.02  .00  -.12  .14
-.02  .00  .00  .00
-.03  -.10  -.33  .37
-.04  -.18  -.42  .49
->
-.02  .00  .00
-.03  -.10  -.33

-.36  .50  .22  .07
.04  .12  -.12  -.36
-.50  .23  .39  .47
->
.04  .12  -.12
-.50  .23  .39

.01  .00  -.04  -.03  .01
-.52  -.01  -.06  -.04  .01
.01  .01  .04  .01  -.01
.00  -.01  -.01  .00  -.01
->
-.52  -.01  -.06
.01  .01  .04

-.40  .44  -.19  -.19
.00  .53  -.19  .00
-.38  .44  -.22  .12
.13  .44  .00  -.25
.08  .00  .19  -.24
->
.00  .53  -.19
-.38  .44  -.22

-.33  .00  -.10  -.04  -.38
-.24  -.03  -.14  -.62  .50
-.32  .48  -.04  .12  .02
-.02  -.21  -.12  -.33  .13
-.32  -.55  -.36  .04  -.31
->
-.24  -.03  -.14
-.32  .48  -.04

.30  -.59  .24  .02
.21  -.48  .13  .01
-.02  .20  -.04  .03
.08  -.17  -.26  .01
->
.21  -.48  .13
-.02  .20  -.04
---
-.13  -.18  -.02  .00
.47  .19  .28  -.05
-.16  .17  -.16  .00
.34  .18  .21  .03
->
.47  .19  .28
-.16  .17  -.16

-.01  -.17  .15
.13  -.04  .01
-.13  -.09  -.13
-.48  -.11  .17
-.25  .24  .02
->
.13  -.04  .01
-.13  -.09  -.13

.17  .49  -.11  .33  -.02
-.16  -.52  .06  -.14  .44
-.13  .37  .54  -.15  -.05
->
-.16  -.52  .06
-.13  .37  .54

.29  -.24  .01
-.23  .28  .22
-.25  -.05  .07
-.11  -.56  -.03
->
-.23  .28  .22
-.25  -.05  .07

-.21  .28  -.16  -.30  .22
-.54  -.29  .02  .30  .03
.29  -.29  .13  -.15  -.21
-.04  .02  -.07  -.20  -.22
.44  -.04  -.01  .06  -.02
->
-.54  -.29  .02
.29  -.29  .13

.04  -.13  .09  .04
-.04  -.17  .06  .01
-.35  .13  -.41  .53
.11  -.05  .09  -.08
-.33  -.28  .16  -.15
->
-.04  -.17  .06
-.35  .13  -.41

-.09  -.10  .01  -.08
-.61  -.36  .13  .04
.12  .05  .03  -.03
.48  .46  .08  .04
.01  -.01  -.08  -.22
->
-.61  -.36  .13
.12  .05  .03
---
.21  -.24  -.08  -.20
-.08  .02  -.01  -.06
.16  .07  -.17  -.24
-.04  -.06  -.13  -.12
-.01  .23  .42  -.26
-.06  .53  -.41  .40
.20  -.02  .22  .32
-.03  .16  .11  .08
->
-.03  .16  .11  .08
.20  -.02  .22  .32
-.06  .53  -.41  .40
-.01  .23  .42  -.26
-.04  -.06  -.13  -.12
.16  .07  -.17  -.24
-.08  .02  -.01  -.06
.21  -.24  -.08  -.20

.09  -.20  .10  .37  -.06  .13  .45  .39  .35  -.10  .12  -.08  -.09
-.07  -.06  .11  .03  .01  .13  -.32  .01  -.02  .06  .45  -.38  -.03
.31  .01  -.11  .41  -.13  .10  -.46  .40  .06  -.22  -.15  .24  -.24
.09  -.15  -.16  .06  .03  .14  .25  -.08  -.06  .19  .04  -.36  -.07
->
.09  -.15  -.16  .06  .03  .14  .25  -.08  -.06  .19  .04  -.36  -.07
.31  .01  -.11  .41  -.13  .10  -.46  .40  .06  -.22  -.15  .24  -.24
-.07  -.06  .11  .03  .01  .13  -.32  .01  -.02  .06  .45  -.38  -.03
.09  -.20  .10  .37  -.06  .13  .45  .39  .35  -.10  .12  -.08  -.09

.21  -.35  .06  .42  -.14  .25  .00  .26  -.21  .54  .21  -.40  -.23
-.22  -.07  .01  -.20  .27  -.12  -.10  .26  -.23  .16  -.07  .04  .09
-.31  -.24  -.01  -.24  .05  -.01  .22  -.02  -.03  .30  -.10  -.01  .58
-.04  .05  .03  .20  -.47  -.04  .53  -.05  -.04  -.11  .32  -.09  -.06
->
-.04  .05  .03  .20  -.47  -.04  .53  -.05  -.04  -.11  .32  -.09  -.06
-.31  -.24  -.01  -.24  .05  -.01  .22  -.02  -.03  .30  -.10  -.01  .58
-.22  -.07  .01  -.20  .27  -.12  -.10  .26  -.23  .16  -.07  .04  .09
.21  -.35  .06  .42  -.14  .25  .00  .26  -.21  .54  .21  -.40  -.23

.03  -.08  -.14  .17  -.01  .01  .12  -.07  -.01  .02  .02  -.12
.06  -.14  -.23  .19  .06  .07  .31  -.11  -.10  .02  .13  -.20
.09  .17  -.20  .15  -.10  -.12  .27  .07  .07  .09  .08  .11
.16  -.11  -.47  .31  .02  -.03  .54  -.09  -.08  .12  .15  -.08
.14  -.02  -.38  .27  -.02  -.03  .46  -.05  -.06  .09  .16  -.08
.13  -.20  -.38  .29  .09  .09  .50  -.15  -.16  .05  .22  -.27
.08  -.14  -.29  .35  .01  .05  .35  -.15  -.10  .03  .15  -.27
.14  .01  -.35  .17  -.02  -.08  .39  .01  .03  .12  .06  .07
->
.14  .01  -.35  .17  -.02  -.08  .39  .01  .03  .12  .06  .07
.08  -.14  -.29  .35  .01  .05  .35  -.15  -.10  .03  .15  -.27
.13  -.20  -.38  .29  .09  .09  .50  -.15  -.16  .05  .22  -.27
.14  -.02  -.38  .27  -.02  -.03  .46  -.05  -.06  .09  .16  -.08
.16  -.11  -.47  .31  .02  -.03  .54  -.09  -.08  .12  .15  -.08
.09  .17  -.20  .15  -.10  -.12  .27  .07  .07  .09  .08  .11
.06  -.14  -.23  .19  .06  .07  .31  -.11  -.10  .02  .13  -.20
.03  -.08  -.14  .17  -.01  .01  .12  -.07  -.01  .02  .02  -.12

.22  -.37  -.41  .20  -.34
.21  .06  .11  .29  -.04
-.18  .40  .53  .15  -.04
.02  -.10  .12  -.07  .22
->
.02  -.10  .12  -.07  .22
-.18  .40  .53  .15  -.04
.21  .06  .11  .29  -.04
.22  -.37  -.41  .20  -.34

.34  -.32  -.34  .05
-.22  .29  .39  -.03
.44  .18  -.18  .40
-.37  .32  .24  .13
-.39  .30  -.34  .38
->
-.39  .30  -.34  .38
-.37  .32  .24  .13
.44  .18  -.18  .40
-.22  .29  .39  -.03
.34  -.32  -.34  .05

-.11  -.22  .00  .25  .15  -.11  .20  -.04  -.16  .37  .03
-.02  -.26  .15  .08  -.01  -.21  -.08  .08  .10  -.42  .15
.09  -.13  .00  .14  -.06  -.21  .09  .12  -.50  .14  .15
.20  -.21  -.05  .06  -.27  .07  -.22  .25  -.13  .06  -.16
-.16  .25  -.11  -.23  .18  -.25  .11  -.17  -.02  -.22  .25
->
-.16  .25  -.11  -.23  .18  -.25  .11  -.17  -.02  -.22  .25
.20  -.21  -.05  .06  -.27  .07  -.22  .25  -.13  .06  -.16
.09  -.13  .00  .14  -.06  -.21  .09  .12  -.50  .14  .15
-.02  -.26  .15  .08  -.01  -.21  -.08  .08  .10  -.42  .15
-.11  -.22  .00  .25  .15  -.11  .20  -.04  -.16  .37  .03

-.04  .04  -.06  -.22  .09  .47  .37  -.17  -.15  -.05
.17  .06  .16  .35  -.04  -.05  .02  -.44  -.05  .06
-.23  .23  -.38  .13  -.58  .10  .03  -.16  .16  .00
-.40  -.23  -.08  .12  .15  .31  -.08  -.04  .13  .21
-.04  .00  -.01  .04  -.02  .03  .04  -.05  -.01  .03
.34  .24  .05  .33  -.27  .53  -.04  -.15  .20  .02
-.01  -.07  -.02  .02  .01  -.05  .41  -.27  -.32  .12
->
-.01  -.07  -.02  .02  .01  -.05  .41  -.27  -.32  .12
.34  .24  .05  .33  -.27  .53  -.04  -.15  .20  .02
-.04  .00  -.01  .04  -.02  .03  .04  -.05  -.01  .03
-.40  -.23  -.08  .12  .15  .31  -.08  -.04  .13  .21
-.23  .23  -.38  .13  -.58  .10  .03  -.16  .16  .00
.17  .06  .16  .35  -.04  -.05  .02  -.44  -.05  .06
-.04  .04  -.06  -.22  .09  .47  .37  -.17  -.15  -.05

.05  .06  -.15  -.43  -.06  -.29  .09  -.08  -.46  -.21  .41  .08  -.02  .17  -.04
.04  -.20  -.19  -.06  -.16  .04  .02  .31  .24  .19  .21  .13  .19  .01  .03
.09  -.07  .20  -.12  -.30  -.27  -.01  .14  -.19  -.09  .05  .08  -.22  .09  .09
.22  .33  .12  -.14  .00  .11  -.15  -.27  .00  -.04  .03  -.09  .28  -.18  .01
-.03  -.02  .28  .01  -.02  .45  -.10  -.22  -.06  -.30  -.04  .38  -.25  -.04  -.19
-.08  .22  -.16  .02  -.07  -.29  -.17  -.41  -.29  .24  .02  -.05  .41  .18  -.13
->
-.08  .22  -.16  .02  -.07  -.29  -.17  -.41  -.29  .24  .02  -.05  .41  .18  -.13
-.03  -.02  .28  .01  -.02  .45  -.10  -.22  -.06  -.30  -.04  .38  -.25  -.04  -.19
.22  .33  .12  -.14  .00  .11  -.15  -.27  .00  -.04  .03  -.09  .28  -.18  .01
.09  -.07  .20  -.12  -.30  -.27  -.01  .14  -.19  -.09  .05  .08  -.22  .09  .09
.04  -.20  -.19  -.06  -.16  .04  .02  .31  .24  .19  .21  .13  .19  .01  .03
.05  .06  -.15  -.43  -.06  -.29  .09  -.08  -.46  -.21  .41  .08  -.02  .17  -.04
